A =
121  120  92  91  95  106  125  140  105  142  140  117
112  155  96  55  138  84  86  86  77  118  140  127
183  121  145  114  103  90  142  162  125  126  138  118
143  127  128  132  90  102  141  159  115  128  145  120
175  141  141  138  111  108  126  166  121  132  122  116
133  154  90  40  124  70  173  186  66  199  128  151
130  154  100  89  118  94  109  137  86  139  131  121
109  166  82  67  152  108  157  176  75  194  112  139
129  176  80  83  134  114  96  150  76  188  91  141
140  154  99  102  139  115  120  162  99  140  122  95
Rows and columns are counted from 1.
(1, 1) => 121
(3, 3) => 145
(9, 3) => 80
(2, 3) => 96
(1, 7) => 125
(4, 6) => 102
(10, 6) => 115
(3, 2) => 121
(1, 10) => 142
(5, 7) => 126
(5, 6) => 108
(6, 11) => 128
(10, 10) => 140
(8, 2) => 166
(9, 11) => 91
(8, 8) => 176
(3, 4) => 114
(7, 5) => 118
(9, 9) => 76
(8, 12) => 139
(9, 8) => 150
(4, 8) => 159
(1, 2) => 120
(2, 8) => 86
(9, 2) => 176
(6, 5) => 124
(9, 1) => 129
(7, 6) => 94
(2, 12) => 127
(4, 1) => 143
(7, 3) => 100
(10, 1) => 140

M =
[[130 144 135 130 149]
 [186 167 131 161 130]
 [116 183 166  61 140]
 [177 137 123  61 125]
 [135 141 154 149 125]
 [199 116 159 183 140]
 [126 132 127 157 108]
 [148 101 173 179 187]
 [111 185 125 167 145]
 [142 172 151 135 133]
 [ 92 183 171 158  96]
 [189 135 112 145 107]
 [183 148 131 182 149]
 [104 170 167 137 126]
 [166 218 161 126 111]]
Rows and columns are counted from 1.
(1, 1) = 130
(2, 1) = 186
(1, 5) = 149
(8, 3) = 173
(9, 4) = 167
(6, 2) = 116
(13, 2) = 148
(8, 1) = 148
(10, 4) = 135
(13, 3) = 131
(5, 5) = 125
(10, 1) = 142
(11, 2) = 183
(8, 4) = 179
(13, 4) = 182
(14, 1) = 104
(5, 1) = 135
(3, 5) = 140
(4, 3) = 123
(14, 3) = 167
(12, 3) = 112
(3, 2) = 183
(2, 4) = 161
(4, 4) = 61
(15, 5) = 111
(1, 2) = 144
(7, 1) = 126
(4, 1) = 177
(6, 5) = 140
(15, 1) = 166
(3, 3) = 166

grid =
[[130 140 123 135 115 116 151 113 121 117 141 149 127 147 111 112]
 [ 68  80 179 119 120 194  87 119  90  86 124 106 125 139 114 114]
 [ 94 117 163 127 126 163 104 110 101  72  97  98 157 156 100 134]
 [135 174  87 183 105  70 123  94 141 104 149 114 140 135 179 172]
 [ 81  69 123 127 176 141  63 149  41 115 169 106 135 140 156 144]
 [187 154  93  77 137  88 149 150 121 170 148  77 154 100  66 181]
 [124 112 132 118 147 107 142 127 118 125 122 119 116 120 101 128]
 [160 165  89 133 111  61 134  98 141 162 188 144 125 153  80 165]
 [137 129 114 117 134 122 129 130 134 138 139 127 126 127 117 135]
 [134 130 111 120 128 119 129 121 129 136 145 130 122 135 121 136]
 [140 128 118 115 139 118 144 134 124 136 131 120 128 124 105 132]
 [134 159 123 155 104 111 144 113 133 114 151 158 132 149 124 102]
 [161 124 109 107 134 118 144 156 129 140 146  99 144 115 107 149]
 [207 166 123  93 142 102 129 155 152 154 155 110 148  70 103 183]]
Rows and columns are counted from 1.
(1, 1)	130
(8, 3)	89
(2, 8)	119
(6, 4)	77
(6, 6)	88
(8, 5)	111
(1, 4)	135
(9, 13)	126
(13, 1)	161
(5, 5)	176
(12, 15)	124
(4, 6)	70
(2, 4)	119
(1, 9)	121
(7, 12)	119
(8, 7)	134
(1, 11)	141
(2, 14)	139
(9, 11)	139
(12, 7)	144
(9, 2)	129
(4, 10)	104
(4, 2)	174
(3, 15)	100
(3, 13)	157
(1, 12)	149
(1, 16)	112
(1, 15)	111
(10, 3)	111
(5, 7)	63
(9, 1)	137
(4, 7)	123
(10, 8)	121
(14, 7)	129
(6, 9)	121
(14, 6)	102
(9, 15)	117
(8, 2)	165
